Here are some numbered points:
(1.51, 1.52, 1.55, 1.59, 1.65, 1.72, 1.80, 1.90, 2.01, 2.13, 2.25, 2.35, 2.42, 2.42, 2.35, 2.21, 2.02,
 1.81, 1.59, 1.37, 1.16, 0.97, 0.79, 0.61, 0.45, 0.30, 0.16, 0.03, -0.09, -0.21, -0.32, -0.42, -0.52, -0.61,
 -0.69, -0.78, -0.85, -0.93, -1.00, -1.06, -1.12, -1.18, -1.23, -1.28, -1.33, -1.38, -1.42, -1.46, -1.49, -1.53, -1.56,
 -1.59, -1.61, -1.64, -1.66, -1.68, -1.69, -1.70, -1.72, -1.73, -1.73, -1.74, -1.74) 0
(-0.91, -0.91, -0.90, -0.89, -0.88, -0.87, -0.85, -0.83, -0.81, -0.78, -0.75, -0.72, -0.68, -0.64, -0.60, -0.56, -0.51,
 -0.45, -0.39, -0.33, -0.27, -0.20, -0.13, -0.05, 0.03, 0.11, 0.20, 0.29, 0.38, 0.47, 0.56, 0.65, 0.73, 0.80,
 0.86, 0.90, 0.92, 0.93, 0.91, 0.88, 0.84, 0.78, 0.72, 0.65, 0.58, 0.51, 0.44, 0.38, 0.31, 0.25, 0.20,
 0.15, 0.10, 0.06, 0.02, -0.01, -0.04, -0.07, -0.09, -0.10, -0.12, -0.12, -0.13) 1
(-0.26, -0.26, -0.25, -0.24, -0.22, -0.21, -0.18, -0.16, -0.13, -0.10, -0.06, -0.02, 0.03, 0.08, 0.13, 0.18, 0.24,
 0.30, 0.36, 0.43, 0.49, 0.56, 0.62, 0.67, 0.72, 0.76, 0.78, 0.80, 0.79, 0.77, 0.74, 0.69, 0.63, 0.57,
 0.49, 0.42, 0.34, 0.26, 0.19, 0.11, 0.04, -0.03, -0.10, -0.16, -0.23, -0.28, -0.34, -0.39, -0.43, -0.48, -0.52,
 -0.55, -0.59, -0.62, -0.64, -0.67, -0.69, -0.71, -0.72, -0.73, -0.74, -0.75, -0.75) 2
(-1.35, -1.35, -1.35, -1.34, -1.33, -1.32, -1.30, -1.28, -1.26, -1.24, -1.21, -1.18, -1.15, -1.12, -1.08, -1.04, -1.00,
 -0.95, -0.90, -0.85, -0.79, -0.73, -0.66, -0.59, -0.52, -0.44, -0.36, -0.27, -0.18, -0.08, 0.02, 0.13, 0.25, 0.37,
 0.49, 0.62, 0.76, 0.89, 1.02, 1.14, 1.25, 1.34, 1.40, 1.43, 1.43, 1.40, 1.35, 1.28, 1.20, 1.12, 1.04,
 0.97, 0.89, 0.83, 0.77, 0.71, 0.67, 0.63, 0.59, 0.57, 0.55, 0.54, 0.53) 3
(-1.04, -1.04, -1.03, -1.02, -1.01, -1.00, -0.98, -0.96, -0.94, -0.92, -0.89, -0.86, -0.82, -0.78, -0.74, -0.70, -0.65,
 -0.60, -0.55, -0.49, -0.42, -0.36, -0.29, -0.21, -0.13, -0.05, 0.04, 0.13, 0.22, 0.32, 0.42, 0.52, 0.62, 0.71,
 0.80, 0.88, 0.94, 0.99, 1.02, 1.02, 1.01, 0.98, 0.93, 0.87, 0.81, 0.74, 0.67, 0.60, 0.53, 0.47, 0.41,
 0.35, 0.30, 0.25, 0.21, 0.17, 0.14, 0.11, 0.09, 0.07, 0.06, 0.05, 0.04) 4
(-0.28, -0.27, -0.27, -0.25, -0.24, -0.22, -0.19, -0.16, -0.13, -0.09, -0.05, 0.00, 0.05, 0.11, 0.17, 0.23, 0.30,
 0.38, 0.46, 0.54, 0.62, 0.70, 0.78, 0.85, 0.91, 0.96, 0.99, 0.99, 0.98, 0.94, 0.88, 0.80, 0.72, 0.62,
 0.53, 0.43, 0.33, 0.24, 0.14, 0.06, -0.03, -0.11, -0.18, -0.25, -0.32, -0.38, -0.44, -0.49, -0.54, -0.59, -0.63,
 -0.67, -0.70, -0.73, -0.76, -0.79, -0.81, -0.83, -0.84, -0.86, -0.86, -0.87, -0.87) 5
(-0.21, -0.21, -0.20, -0.18, -0.16, -0.14, -0.11, -0.07, -0.03, 0.02, 0.07, 0.13, 0.20, 0.28, 0.36, 0.45, 0.54,
 0.65, 0.76, 0.87, 0.99, 1.11, 1.22, 1.31, 1.38, 1.40, 1.38, 1.32, 1.22, 1.10, 0.96, 0.82, 0.67, 0.53,
 0.40, 0.28, 0.16, 0.05, -0.06, -0.16, -0.25, -0.33, -0.41, -0.49, -0.56, -0.62, -0.68, -0.73, -0.78, -0.83, -0.87,
 -0.91, -0.95, -0.98, -1.01, -1.03, -1.05, -1.07, -1.09, -1.10, -1.11, -1.11, -1.12) 6
(0.08, 0.09, 0.10, 0.11, 0.13, 0.15, 0.17, 0.20, 0.23, 0.27, 0.31, 0.35, 0.40, 0.45, 0.51, 0.56, 0.61,
 0.67, 0.72, 0.77, 0.81, 0.84, 0.86, 0.87, 0.86, 0.84, 0.80, 0.75, 0.69, 0.62, 0.54, 0.46, 0.38, 0.29,
 0.21, 0.12, 0.04, -0.03, -0.11, -0.18, -0.25, -0.31, -0.38, -0.43, -0.49, -0.54, -0.59, -0.63, -0.68, -0.72, -0.75,
 -0.78, -0.81, -0.84, -0.87, -0.89, -0.91, -0.92, -0.93, -0.95, -0.95, -0.96, -0.96) 7
(-1.03, -1.02, -1.02, -1.01, -1.00, -0.99, -0.97, -0.96, -0.94, -0.91, -0.89, -0.86, -0.83, -0.79, -0.76, -0.72, -0.67,
 -0.63, -0.58, -0.53, -0.47, -0.41, -0.35, -0.28, -0.22, -0.14, -0.07, 0.01, 0.09, 0.17, 0.26, 0.34, 0.43, 0.51,
 0.59, 0.67, 0.74, 0.79, 0.84, 0.88, 0.89, 0.90, 0.89, 0.87, 0.84, 0.80, 0.76, 0.71, 0.66, 0.62, 0.57,
 0.52, 0.48, 0.44, 0.40, 0.37, 0.34, 0.31, 0.29, 0.28, 0.26, 0.25, 0.25) 8
(-0.91, -0.91, -0.90, -0.89, -0.88, -0.87, -0.85, -0.83, -0.81, -0.78, -0.75, -0.72, -0.69, -0.65, -0.60, -0.56, -0.51,
 -0.46, -0.40, -0.34, -0.28, -0.21, -0.14, -0.07, 0.01, 0.09, 0.17, 0.26, 0.35, 0.44, 0.52, 0.61, 0.69, 0.76,
 0.82, 0.86, 0.89, 0.90, 0.89, 0.87, 0.83, 0.78, 0.72, 0.66, 0.60, 0.53, 0.47, 0.40, 0.34, 0.28, 0.23,
 0.18, 0.13, 0.09, 0.06, 0.02, -0.01, -0.03, -0.05, -0.07, -0.08, -0.09, -0.09) 9
(1.09, 1.10, 1.11, 1.12, 1.15, 1.17, 1.20, 1.24, 1.27, 1.31, 1.35, 1.38, 1.40, 1.41, 1.41, 1.39, 1.35,
 1.30, 1.23, 1.14, 1.05, 0.94, 0.83, 0.72, 0.61, 0.50, 0.39, 0.28, 0.18, 0.08, -0.02, -0.11, -0.20, -0.28,
 -0.36, -0.44, -0.51, -0.58, -0.65, -0.71, -0.77, -0.82, -0.88, -0.92, -0.97, -1.01, -1.06, -1.09, -1.13, -1.16, -1.19,
 -1.22, -1.24, -1.27, -1.29, -1.31, -1.32, -1.34, -1.35, -1.36, -1.36, -1.37, -1.37) 10
(-0.06, -0.06, -0.05, -0.03, -0.01, 0.01, 0.04, 0.07, 0.11, 0.15, 0.20, 0.26, 0.31, 0.38, 0.45, 0.52, 0.60,
 0.68, 0.76, 0.84, 0.91, 0.98, 1.04, 1.08, 1.09, 1.08, 1.05, 0.99, 0.92, 0.83, 0.73, 0.62, 0.51, 0.41,
 0.30, 0.20, 0.10, 0.01, -0.08, -0.17, -0.25, -0.32, -0.39, -0.46, -0.52, -0.58, -0.63, -0.68, -0.73, -0.77, -0.81,
 -0.85, -0.88, -0.91, -0.93, -0.96, -0.98, -0.99, -1.01, -1.02, -1.03, -1.03, -1.04) 11
(-1.35, -1.35, -1.35, -1.34, -1.33, -1.32, -1.31, -1.29, -1.28, -1.26, -1.23, -1.21, -1.18, -1.15, -1.12, -1.09, -1.05,
 -1.01, -0.97, -0.93, -0.88, -0.83, -0.78, -0.72, -0.66, -0.60, -0.54, -0.47, -0.40, -0.32, -0.24, -0.16, -0.07, 0.01,
 0.11, 0.20, 0.30, 0.40, 0.51, 0.61, 0.72, 0.82, 0.93, 1.03, 1.12, 1.20, 1.27, 1.33, 1.38, 1.40, 1.42,
 1.42, 1.42, 1.40, 1.39, 1.36, 1.34, 1.32, 1.30, 1.28, 1.27, 1.26, 1.26) 12
(-1.17, -1.17, -1.17, -1.16, -1.15, -1.14, -1.12, -1.11, -1.09, -1.06, -1.04, -1.01, -0.98, -0.95, -0.91, -0.87, -0.83,
 -0.79, -0.74, -0.69, -0.64, -0.58, -0.52, -0.45, -0.39, -0.32, -0.24, -0.16, -0.08, 0.00, 0.09, 0.19, 0.28, 0.38,
 0.47, 0.57, 0.66, 0.75, 0.84, 0.91, 0.98, 1.02, 1.06, 1.07, 1.07, 1.06, 1.03, 0.99, 0.95, 0.90, 0.86,
 0.81, 0.76, 0.72, 0.67, 0.64, 0.60, 0.58, 0.55, 0.53, 0.52, 0.51, 0.50) 13
(2.80, 2.80, 2.79, 2.78, 2.75, 2.71, 2.65, 2.56, 2.45, 2.32, 2.17, 2.02, 1.85, 1.68, 1.52, 1.35, 1.19,
 1.04, 0.89, 0.75, 0.61, 0.48, 0.35, 0.23, 0.12, 0.01, -0.09, -0.19, -0.28, -0.37, -0.46, -0.54, -0.62, -0.70,
 -0.77, -0.83, -0.90, -0.96, -1.02, -1.07, -1.12, -1.17, -1.22, -1.26, -1.31, -1.35, -1.38, -1.42, -1.45, -1.48, -1.50,
 -1.53, -1.55, -1.57, -1.59, -1.61, -1.62, -1.63, -1.65, -1.65, -1.66, -1.66, -1.67) 14
New points follow, each followed by the numbers of its two nearest points above, nearest first.
(-1.39, -1.38, -1.38, -1.37, -1.36, -1.35, -1.33, -1.31, -1.29, -1.27, -1.24, -1.21, -1.18, -1.14, -1.10, -1.06, -1.01,
 -0.97, -0.91, -0.86, -0.80, -0.73, -0.66, -0.59, -0.51, -0.43, -0.34, -0.24, -0.14, -0.03, 0.08, 0.20, 0.33, 0.47,
 0.61, 0.76, 0.91, 1.07, 1.22, 1.36, 1.47, 1.55, 1.59, 1.58, 1.53, 1.45, 1.36, 1.25, 1.15, 1.05, 0.95,
 0.86, 0.78, 0.70, 0.64, 0.58, 0.53, 0.49, 0.45, 0.43, 0.41, 0.39, 0.38) 3 13
(0.78, 0.79, 0.80, 0.82, 0.84, 0.87, 0.91, 0.95, 1.00, 1.05, 1.10, 1.16, 1.21, 1.26, 1.30, 1.33, 1.35,
 1.34, 1.32, 1.27, 1.20, 1.11, 1.01, 0.91, 0.79, 0.67, 0.56, 0.44, 0.33, 0.22, 0.12, 0.01, -0.08, -0.17,
 -0.26, -0.34, -0.42, -0.50, -0.57, -0.64, -0.70, -0.76, -0.81, -0.87, -0.92, -0.96, -1.01, -1.05, -1.09, -1.12, -1.15,
 -1.18, -1.21, -1.23, -1.25, -1.27, -1.29, -1.30, -1.32, -1.33, -1.33, -1.34, -1.34) 10 7
(1.38, 1.39, 1.41, 1.45, 1.50, 1.57, 1.64, 1.73, 1.84, 1.95, 2.07, 2.18, 2.27, 2.32, 2.30, 2.21, 2.06,
 1.87, 1.66, 1.45, 1.24, 1.05, 0.86, 0.69, 0.52, 0.37, 0.23, 0.09, -0.03, -0.15, -0.26, -0.37, -0.47, -0.56,
 -0.65, -0.73, -0.81, -0.88, -0.95, -1.02, -1.08, -1.14, -1.20, -1.25, -1.30, -1.34, -1.38, -1.42, -1.46, -1.49, -1.52,
 -1.55, -1.58, -1.60, -1.62, -1.64, -1.66, -1.67, -1.68, -1.69, -1.70, -1.71, -1.71) 0 10
(0.79, 0.79, 0.80, 0.81, 0.83, 0.86, 0.88, 0.92, 0.95, 0.99, 1.02, 1.06, 1.09, 1.12, 1.15, 1.16, 1.16,
 1.15, 1.13, 1.09, 1.03, 0.96, 0.88, 0.80, 0.70, 0.61, 0.51, 0.41, 0.31, 0.22, 0.12, 0.03, -0.05, -0.14,
 -0.22, -0.29, -0.37, -0.44, -0.50, -0.57, -0.63, -0.68, -0.74, -0.79, -0.83, -0.88, -0.92, -0.96, -1.00, -1.03, -1.06,
 -1.09, -1.12, -1.14, -1.16, -1.18, -1.19, -1.21, -1.22, -1.23, -1.24, -1.24, -1.24) 10 7
(-1.41, -1.41, -1.40, -1.40, -1.39, -1.38, -1.37, -1.35, -1.33, -1.32, -1.29, -1.27, -1.25, -1.22, -1.19, -1.16, -1.12,
 -1.08, -1.04, -1.00, -0.96, -0.91, -0.86, -0.80, -0.75, -0.69, -0.63, -0.56, -0.49, -0.42, -0.35, -0.27, -0.19, -0.10,
 -0.01, 0.08, 0.17, 0.27, 0.38, 0.48, 0.59, 0.70, 0.81, 0.92, 1.03, 1.14, 1.24, 1.34, 1.42, 1.49, 1.55,
 1.60, 1.64, 1.66, 1.67, 1.67, 1.67, 1.66, 1.65, 1.64, 1.63, 1.63, 1.63) 12 3
(-1.04, -1.03, -1.03, -1.02, -1.01, -1.00, -0.98, -0.96, -0.94, -0.92, -0.89, -0.86, -0.83, -0.80, -0.76, -0.72, -0.68,
 -0.63, -0.58, -0.52, -0.47, -0.41, -0.34, -0.28, -0.21, -0.13, -0.06, 0.02, 0.11, 0.19, 0.28, 0.37, 0.46, 0.54,
 0.63, 0.70, 0.77, 0.83, 0.88, 0.91, 0.92, 0.93, 0.91, 0.88, 0.85, 0.80, 0.76, 0.70, 0.65, 0.60, 0.55,
 0.50, 0.45, 0.41, 0.37, 0.34, 0.31, 0.28, 0.26, 0.24, 0.23, 0.22, 0.22) 8 4
(-0.49, -0.48, -0.48, -0.47, -0.45, -0.43, -0.41, -0.39, -0.36, -0.32, -0.29, -0.25, -0.20, -0.15, -0.10, -0.04, 0.02,
 0.09, 0.16, 0.23, 0.31, 0.39, 0.47, 0.55, 0.63, 0.71, 0.78, 0.83, 0.87, 0.90, 0.90, 0.89, 0.85, 0.80,
 0.73, 0.66, 0.58, 0.49, 0.40, 0.32, 0.23, 0.15, 0.08, 0.00, -0.07, -0.13, -0.20, -0.25, -0.31, -0.36, -0.40,
 -0.44, -0.48, -0.51, -0.54, -0.57, -0.60, -0.62, -0.63, -0.64, -0.65, -0.66, -0.66) 2 5
(-1.25, -1.25, -1.24, -1.23, -1.22, -1.21, -1.19, -1.17, -1.14, -1.11, -1.08, -1.05, -1.01, -0.96, -0.92, -0.87, -0.81,
 -0.75, -0.69, -0.62, -0.54, -0.46, -0.38, -0.28, -0.18, -0.07, 0.05, 0.17, 0.31, 0.46, 0.62, 0.79, 0.97, 1.16,
 1.34, 1.52, 1.66, 1.74, 1.75, 1.68, 1.56, 1.41, 1.25, 1.09, 0.94, 0.80, 0.67, 0.55, 0.44, 0.35, 0.26,
 0.18, 0.11, 0.05, 0.00, -0.05, -0.09, -0.12, -0.15, -0.18, -0.19, -0.20, -0.21) 4 1
(-0.62, -0.61, -0.61, -0.60, -0.58, -0.57, -0.55, -0.52, -0.49, -0.46, -0.43, -0.39, -0.35, -0.30, -0.25, -0.20, -0.14,
 -0.08, -0.01, 0.06, 0.14, 0.21, 0.29, 0.38, 0.46, 0.55, 0.63, 0.70, 0.77, 0.83, 0.87, 0.89, 0.89, 0.87,
 0.84, 0.79, 0.72, 0.65, 0.57, 0.49, 0.41, 0.33, 0.25, 0.17, 0.10, 0.03, -0.04, -0.10, -0.15, -0.20, -0.25,
 -0.30, -0.34, -0.37, -0.41, -0.43, -0.46, -0.48, -0.50, -0.51, -0.52, -0.53, -0.53) 2 1
(-0.47, -0.47, -0.46, -0.45, -0.44, -0.42, -0.40, -0.37, -0.34, -0.31, -0.27, -0.23, -0.18, -0.13, -0.07, -0.01, 0.05,
 0.12, 0.19, 0.27, 0.34, 0.43, 0.51, 0.59, 0.67, 0.75, 0.82, 0.87, 0.91, 0.93, 0.93, 0.90, 0.86, 0.80,
 0.73, 0.65, 0.56, 0.47, 0.38, 0.29, 0.21, 0.12, 0.05, -0.03, -0.10, -0.17, -0.23, -0.28, -0.34, -0.39, -0.43,
 -0.47, -0.51, -0.55, -0.58, -0.60, -0.63, -0.65, -0.66, -0.68, -0.69, -0.69, -0.70) 2 5
(-1.62, -1.62, -1.61, -1.61, -1.60, -1.59, -1.58, -1.56, -1.55, -1.53, -1.51, -1.48, -1.46, -1.43, -1.40, -1.37, -1.34,
 -1.30, -1.27, -1.22, -1.18, -1.14, -1.09, -1.04, -0.98, -0.93, -0.87, -0.80, -0.74, -0.67, -0.60, -0.52, -0.44, -0.36,
 -0.27, -0.18, -0.08, 0.02, 0.12, 0.23, 0.34, 0.46, 0.59, 0.72, 0.85, 0.99, 1.13, 1.28, 1.44, 1.59, 1.75,
 1.91, 2.06, 2.20, 2.34, 2.46, 2.56, 2.64, 2.71, 2.75, 2.78, 2.80, 2.81) 12 3
(-1.53, -1.53, -1.52, -1.52, -1.51, -1.50, -1.48, -1.47, -1.45, -1.43, -1.41, -1.39, -1.36, -1.33, -1.30, -1.27, -1.23,
 -1.19, -1.15, -1.11, -1.06, -1.01, -0.96, -0.91, -0.85, -0.79, -0.72, -0.66, -0.59, -0.51, -0.43, -0.35, -0.26, -0.17,
 -0.08, 0.02, 0.13, 0.23, 0.35, 0.46, 0.59, 0.71, 0.84, 0.98, 1.11, 1.24, 1.37, 1.49, 1.61, 1.71, 1.79,
 1.85, 1.89, 1.91, 1.92, 1.91, 1.90, 1.88, 1.86, 1.84, 1.83, 1.82, 1.81) 12 3
(0.83, 0.84, 0.85, 0.87, 0.90, 0.94, 0.98, 1.02, 1.07, 1.13, 1.19, 1.25, 1.31, 1.37, 1.42, 1.45, 1.46,
 1.45, 1.42, 1.35, 1.27, 1.16, 1.05, 0.92, 0.79, 0.67, 0.54, 0.42, 0.30, 0.19, 0.08, -0.03, -0.13, -0.22,
 -0.31, -0.39, -0.47, -0.55, -0.62, -0.69, -0.75, -0.81, -0.87, -0.92, -0.97, -1.02, -1.06, -1.10, -1.14, -1.18, -1.21,
 -1.24, -1.26, -1.29, -1.31, -1.33, -1.35, -1.36, -1.37, -1.38, -1.39, -1.39, -1.40) 10 0
(-1.49, -1.49, -1.48, -1.48, -1.46, -1.45, -1.43, -1.42, -1.39, -1.37, -1.34, -1.31, -1.28, -1.24, -1.20, -1.16, -1.11,
 -1.06, -1.00, -0.94, -0.88, -0.81, -0.74, -0.66, -0.58, -0.49, -0.40, -0.29, -0.18, -0.07, 0.06, 0.20, 0.34, 0.50,
 0.67, 0.86, 1.05, 1.26, 1.47, 1.67, 1.85, 1.97, 2.00, 1.95, 1.83, 1.68, 1.52, 1.36, 1.20, 1.07, 0.94,
 0.83, 0.73, 0.65, 0.57, 0.51, 0.45, 0.40, 0.37, 0.34, 0.31, 0.30, 0.29) 3 13
(0.57, 0.58, 0.59, 0.60, 0.63, 0.65, 0.68, 0.72, 0.76, 0.80, 0.85, 0.90, 0.95, 1.00, 1.05, 1.09, 1.12,
 1.14, 1.15, 1.14, 1.11, 1.07, 1.00, 0.93, 0.84, 0.75, 0.65, 0.54, 0.44, 0.34, 0.24, 0.14, 0.05, -0.04,
 -0.13, -0.21, -0.29, -0.37, -0.44, -0.51, -0.57, -0.63, -0.69, -0.74, -0.79, -0.84, -0.88, -0.93, -0.96, -1.00, -1.03,
 -1.06, -1.09, -1.11, -1.14, -1.16, -1.17, -1.19, -1.20, -1.21, -1.22, -1.22, -1.22) 10 7
(-0.61, -0.60, -0.60, -0.59, -0.57, -0.55, -0.53, -0.51, -0.48, -0.45, -0.41, -0.37, -0.32, -0.28, -0.22, -0.16, -0.10,
 -0.04, 0.04, 0.11, 0.19, 0.28, 0.37, 0.46, 0.55, 0.64, 0.73, 0.81, 0.88, 0.93, 0.97, 0.98, 0.97, 0.93,
 0.88, 0.81, 0.72, 0.64, 0.55, 0.45, 0.36, 0.28, 0.19, 0.11, 0.03, -0.04, -0.10, -0.17, -0.22, -0.28, -0.33,
 -0.37, -0.41, -0.45, -0.48, -0.51, -0.54, -0.56, -0.57, -0.59, -0.60, -0.61, -0.61) 2 5
(-0.47, -0.47, -0.46, -0.45, -0.44, -0.42, -0.40, -0.38, -0.35, -0.32, -0.28, -0.25, -0.20, -0.16, -0.11, -0.06, 0.00,
 0.06, 0.12, 0.18, 0.25, 0.32, 0.39, 0.46, 0.53, 0.59, 0.65, 0.70, 0.74, 0.76, 0.77, 0.77, 0.75, 0.71,
 0.67, 0.61, 0.55, 0.48, 0.41, 0.33, 0.26, 0.19, 0.12, 0.05, -0.01, -0.07, -0.13, -0.18, -0.23, -0.28, -0.32,
 -0.36, -0.40, -0.43, -0.46, -0.49, -0.51, -0.53, -0.54, -0.56, -0.57, -0.57, -0.58) 2 5
(3.09, 3.08, 3.07, 3.04, 3.00, 2.94, 2.84, 2.72, 2.58, 2.41, 2.23, 2.05, 1.87, 1.68, 1.50, 1.33, 1.16,
 1.00, 0.85, 0.71, 0.57, 0.43, 0.31, 0.19, 0.07, -0.04, -0.14, -0.24, -0.33, -0.42, -0.51, -0.59, -0.67, -0.75,
 -0.82, -0.88, -0.95, -1.01, -1.07, -1.12, -1.17, -1.22, -1.27, -1.31, -1.36, -1.39, -1.43, -1.47, -1.50, -1.53, -1.55,
 -1.58, -1.60, -1.62, -1.64, -1.66, -1.67, -1.68, -1.69, -1.70, -1.71, -1.71, -1.71) 14 0
(1.65, 1.65, 1.66, 1.66, 1.67, 1.68, 1.69, 1.69, 1.69, 1.67, 1.65, 1.61, 1.56, 1.50, 1.43, 1.34, 1.24,
 1.14, 1.03, 0.92, 0.81, 0.70, 0.58, 0.48, 0.37, 0.27, 0.17, 0.07, -0.02, -0.11, -0.19, -0.28, -0.35, -0.43,
 -0.50, -0.57, -0.63, -0.70, -0.75, -0.81, -0.86, -0.91, -0.96, -1.01, -1.05, -1.09, -1.13, -1.16, -1.19, -1.22, -1.25,
 -1.28, -1.30, -1.32, -1.34, -1.36, -1.37, -1.38, -1.39, -1.40, -1.41, -1.41, -1.42) 10 0
(-1.22, -1.21, -1.21, -1.20, -1.19, -1.17, -1.15, -1.13, -1.11, -1.08, -1.05, -1.01, -0.97, -0.93, -0.89, -0.84, -0.78,
 -0.72, -0.66, -0.59, -0.52, -0.44, -0.35, -0.26, -0.16, -0.06, 0.05, 0.18, 0.31, 0.45, 0.60, 0.75, 0.92, 1.09,
 1.25, 1.40, 1.52, 1.59, 1.60, 1.55, 1.46, 1.33, 1.20, 1.06, 0.92, 0.79, 0.67, 0.56, 0.46, 0.37, 0.28,
 0.21, 0.14, 0.08, 0.03, -0.02, -0.06, -0.09, -0.12, -0.14, -0.15, -0.17, -0.17) 4 1
(-1.18, -1.18, -1.17, -1.17, -1.16, -1.14, -1.13, -1.11, -1.09, -1.07, -1.04, -1.01, -0.98, -0.95, -0.91, -0.87, -0.83,
 -0.78, -0.73, -0.68, -0.62, -0.56, -0.49, -0.43, -0.35, -0.28, -0.20, -0.11, -0.03, 0.07, 0.16, 0.26, 0.36, 0.47,
 0.57, 0.67, 0.77, 0.87, 0.95, 1.02, 1.07, 1.11, 1.12, 1.12, 1.09, 1.05, 1.01, 0.95, 0.89, 0.83, 0.77,
 0.72, 0.66, 0.61, 0.57, 0.53, 0.49, 0.46, 0.43, 0.41, 0.40, 0.39, 0.38) 13 8
(-1.51, -1.51, -1.50, -1.50, -1.49, -1.48, -1.47, -1.45, -1.43, -1.42, -1.39, -1.37, -1.34, -1.32, -1.28, -1.25, -1.22,
 -1.18, -1.14, -1.09, -1.05, -1.00, -0.95, -0.89, -0.83, -0.77, -0.71, -0.64, -0.57, -0.49, -0.42, -0.33, -0.25, -0.16,
 -0.06, 0.04, 0.14, 0.25, 0.36, 0.48, 0.60, 0.72, 0.85, 0.98, 1.11, 1.24, 1.37, 1.48, 1.59, 1.68, 1.75,
 1.81, 1.84, 1.86, 1.87, 1.86, 1.84, 1.82, 1.81, 1.79, 1.77, 1.76, 1.76) 12 3
(-0.21, -0.21, -0.20, -0.19, -0.17, -0.15, -0.12, -0.09, -0.06, -0.02, 0.03, 0.08, 0.13, 0.19, 0.26, 0.33, 0.40,
 0.48, 0.56, 0.64, 0.72, 0.80, 0.88, 0.94, 0.99, 1.02, 1.03, 1.02, 0.98, 0.92, 0.84, 0.75, 0.66, 0.56,
 0.46, 0.35, 0.25, 0.16, 0.07, -0.02, -0.10, -0.18, -0.26, -0.32, -0.39, -0.45, -0.51, -0.56, -0.61, -0.65, -0.69,
 -0.73, -0.77, -0.80, -0.83, -0.85, -0.87, -0.89, -0.90, -0.92, -0.92, -0.93, -0.93) 5 11
(-1.42, -1.41, -1.41, -1.40, -1.39, -1.38, -1.37, -1.35, -1.33, -1.31, -1.28, -1.25, -1.22, -1.19, -1.15, -1.11, -1.07,
 -1.03, -0.98, -0.92, -0.87, -0.81, -0.75, -0.68, -0.61, -0.53, -0.45, -0.37, -0.28, -0.18, -0.08, 0.02, 0.13, 0.25,
 0.38, 0.50, 0.64, 0.78, 0.92, 1.06, 1.19, 1.31, 1.41, 1.49, 1.53, 1.54, 1.52, 1.47, 1.40, 1.33, 1.25,
 1.17, 1.10, 1.03, 0.96, 0.90, 0.85, 0.81, 0.77, 0.74, 0.72, 0.71, 0.70) 3 13
(-1.39, -1.38, -1.38, -1.37, -1.37, -1.36, -1.34, -1.33, -1.31, -1.29, -1.27, -1.25, -1.22, -1.19, -1.16, -1.13, -1.09,
 -1.06, -1.02, -0.97, -0.93, -0.88, -0.83, -0.78, -0.72, -0.66, -0.60, -0.53, -0.46, -0.39, -0.32, -0.24, -0.16, -0.07,
 0.02, 0.11, 0.21, 0.31, 0.41, 0.51, 0.62, 0.73, 0.84, 0.94, 1.05, 1.15, 1.24, 1.33, 1.40, 1.46, 1.51,
 1.55, 1.57, 1.58, 1.58, 1.58, 1.57, 1.56, 1.55, 1.54, 1.53, 1.52, 1.52) 12 3
(-1.59, -1.59, -1.58, -1.58, -1.57, -1.56, -1.55, -1.53, -1.52, -1.50, -1.48, -1.45, -1.43, -1.40, -1.37, -1.34, -1.30,
 -1.27, -1.23, -1.18, -1.14, -1.09, -1.04, -0.99, -0.93, -0.87, -0.81, -0.75, -0.68, -0.61, -0.53, -0.45, -0.37, -0.28,
 -0.19, -0.10, 0.00, 0.11, 0.22, 0.33, 0.45, 0.58, 0.71, 0.84, 0.98, 1.12, 1.27, 1.41, 1.56, 1.70, 1.83,
 1.95, 2.06, 2.15, 2.21, 2.26, 2.29, 2.30, 2.31, 2.31, 2.30, 2.30, 2.30) 12 3
(0.37, 0.38, 0.40, 0.42, 0.44, 0.48, 0.52, 0.57, 0.63, 0.70, 0.78, 0.86, 0.96, 1.06, 1.17, 1.28, 1.39,
 1.50, 1.59, 1.64, 1.65, 1.61, 1.53, 1.40, 1.26, 1.10, 0.93, 0.77, 0.62, 0.47, 0.33, 0.20, 0.07, -0.04,
 -0.15, -0.25, -0.35, -0.44, -0.52, -0.60, -0.68, -0.75, -0.81, -0.87, -0.93, -0.98, -1.03, -1.08, -1.12, -1.16, -1.20,
 -1.23, -1.26, -1.29, -1.31, -1.33, -1.35, -1.37, -1.38, -1.39, -1.40, -1.40, -1.41) 10 7
(0.41, 0.42, 0.44, 0.46, 0.50, 0.54, 0.59, 0.66, 0.73, 0.82, 0.92, 1.03, 1.16, 1.30, 1.46, 1.64, 1.82,
 2.00, 2.14, 2.20, 2.16, 2.02, 1.81, 1.57, 1.34, 1.11, 0.90, 0.70, 0.52, 0.36, 0.21, 0.06, -0.07, -0.19,
 -0.30, -0.41, -0.51, -0.60, -0.68, -0.76, -0.84, -0.91, -0.98, -1.04, -1.09, -1.15, -1.20, -1.24, -1.29, -1.32, -1.36,
 -1.39, -1.42, -1.45, -1.47, -1.50, -1.51, -1.53, -1.54, -1.55, -1.56, -1.57, -1.57) 10 7
(-0.45, -0.45, -0.44, -0.43, -0.42, -0.40, -0.38, -0.36, -0.33, -0.30, -0.26, -0.22, -0.18, -0.13, -0.08, -0.03, 0.03,
 0.09, 0.15, 0.22, 0.29, 0.36, 0.43, 0.50, 0.57, 0.64, 0.69, 0.74, 0.78, 0.80, 0.80, 0.79, 0.76, 0.72,
 0.67, 0.60, 0.53, 0.46, 0.38, 0.31, 0.23, 0.16, 0.09, 0.02, -0.05, -0.11, -0.17, -0.22, -0.27, -0.32, -0.36,
 -0.40, -0.44, -0.47, -0.50, -0.52, -0.55, -0.57, -0.58, -0.59, -0.60, -0.61, -0.61) 2 5
(-0.56, -0.56, -0.55, -0.54, -0.53, -0.51, -0.49, -0.47, -0.44, -0.41, -0.38, -0.35, -0.31, -0.26, -0.22, -0.17, -0.11,
 -0.05, 0.01, 0.07, 0.14, 0.21, 0.28, 0.35, 0.42, 0.49, 0.56, 0.62, 0.68, 0.72, 0.75, 0.77, 0.77, 0.75,
 0.73, 0.69, 0.63, 0.58, 0.51, 0.44, 0.37, 0.30, 0.23, 0.17, 0.10, 0.04, -0.02, -0.08, -0.13, -0.18, -0.22,
 -0.26, -0.30, -0.33, -0.36, -0.39, -0.41, -0.43, -0.45, -0.46, -0.47, -0.48, -0.48) 2 5
